In the data rows, the value 50 means zero.
Some points, one per row:
tensor([34., 51., 51., 65., 46., 16., 66., 76.])
tensor([47., 58., 49., 49., 38., 44., 69., 48.])
tensor([43., 33., 49., 64., 36., 49., 50., 52.])
tensor([43., 52., 51., 49., 38., 48., 55., 56.])
tensor([42., 50., 52., 46., 52., 57., 34., 70.])
tensor([58., 41., 53., 43., 54., 66., 58., 46.])
tensor([32., 63., 59., 38., 61., 54., 42., 17.])
tensor([59., 49., 46., 55., 43., 45., 53., 48.])
tensor([53., 38., 64., 23., 60., 68., 20., 57.])
tensor([37., 40., 35., 59., 53., 63., 35., 69.])
tensor([57., 57., 45., 59., 39., 48., 52., 52.])
tensor([43., 57., 55., 46., 53., 61., 16., 61.])
tensor([48., 41., 51., 48., 55., 61., 50., 43.])
tensor([56., 49., 46., 52., 48., 50., 62., 50.])
tensor([51., 52., 37., 51., 46., 50., 43., 51.])
tensor([44., 62., 48., 55., 52., 42., 42., 52.])
tensor([17.,  8., 53., 52., 52., 44., 46., 54.])
tensor([50., 74., 53., 42., 50., 36., 58., 50.])
tensor([51., 52., 41., 34., 41., 51., 41., 56.])
tensor([45., 52., 54., 46., 47., 50., 54., 56.])
tensor([61., 37., 52., 57., 62., 64., 52., 41.])
tensor([43., 57., 51., 68., 49., 44., 43., 50.])
tensor([50., 40., 26., 53., 49., 47., 56., 48.])
tensor([66., 50., 45., 46., 42., 47., 57., 54.])
tensor([55., 39., 35., 53., 67., 56., 53., 44.])
tensor([46., 38., 78., 27., 54., 57., 42., 78.])
tensor([50., 53., 42., 45., 44., 45., 47., 48.])
tensor([44., 45., 49., 49., 52., 48., 50., 53.])
tensor([50., 56., 53., 46., 71., 60., 41., 44.])
tensor([49., 58., 49., 40., 39., 43., 53., 53.])
tensor([48., 54., 50., 63., 44., 47., 61., 39.])
Then 24 other points, each followed by its number:
tensor([51., 42., 49., 47., 56., 48., 60., 50.]) 0
tensor([49., 52., 61., 51., 49., 51., 64., 48.]) 1
tensor([59., 18., 32., 49., 52., 55., 40., 63.]) 2
tensor([52., 52., 56., 49., 40., 47., 51., 49.]) 3
tensor([43., 53., 53., 52., 34., 40., 61., 56.]) 4
tensor([48., 50., 55., 50., 35., 50., 62., 45.]) 5
tensor([56., 52., 32., 48., 46., 44., 55., 42.]) 6
tensor([43., 73., 46., 54., 56., 61., 45., 42.]) 7
tensor([42., 67., 54., 49., 41., 45., 57., 50.]) 8
tensor([50., 51., 50., 48., 46., 38., 54., 50.]) 9
tensor([44., 55., 52., 47., 55., 49., 48., 53.]) 10
tensor([45., 64., 47., 61., 70., 53., 63., 42.]) 11
tensor([48., 41., 39., 57., 80., 59., 64., 38.]) 12
tensor([54., 43., 47., 47., 48., 45., 56., 46.]) 13
tensor([45., 55., 60., 52., 37., 45., 57., 50.]) 14
tensor([68., 40., 81.,  3., 53., 53., 48., 72.]) 15
tensor([50., 26., 45., 51., 30., 24., 66., 83.]) 16
tensor([36., 61., 52., 43., 58., 48., 60., 50.]) 17
tensor([53., 53., 48., 64., 57., 47., 45., 53.]) 18
tensor([28., 58., 52., 74., 49., 74., 42., 61.]) 19
tensor([53., 51., 49., 41., 69., 50., 27., 20.]) 20
tensor([83., 46., 58., 43., 51., 47., 56., 50.]) 21
tensor([52., 54., 48., 63., 34., 46., 55., 48.]) 22
tensor([44., 53., 47., 49., 44., 48., 54., 52.]) 23
Which of these numbered points is nearest to each point below, looking only along the 2 directions in which the first points spread most? Its number follows each.
tensor([47., 46., 51., 60., 39., 50., 67., 47.]) > 22
tensor([51., 58., 55., 55., 49., 69., 60., 51.]) > 12
tensor([44., 61., 48., 50., 56., 39., 49., 50.]) > 1
tensor([49., 74., 45., 47., 53., 48., 55., 52.]) > 11
tensor([60., 43., 46., 49., 48., 33., 54., 29.]) > 6
tensor([49., 58., 49., 49., 51., 46., 40., 52.]) > 10
tensor([50., 55., 47., 51., 49., 45., 58., 41.]) > 6
tensor([55., 34., 51., 54., 45., 70., 54., 47.]) > 10
tensor([50., 49., 59., 47., 50., 49., 62., 52.]) > 18
tensor([33., 42., 61., 50.,  4.,  7., 62., 82.]) > 16
tensor([36., 47., 50., 55., 48., 50., 43., 52.]) > 19
tensor([47., 64., 50., 61., 34., 47., 52., 50.]) > 22
tensor([44., 50., 55., 48., 40., 45., 58., 48.]) > 9
tensor([46., 57., 45., 42., 51., 62., 66., 37.]) > 21
tensor([51., 44., 55., 28., 50., 45., 47., 50.]) > 10
tensor([88., 50., 99.,  2., 57., 63., 15., 62.]) > 15
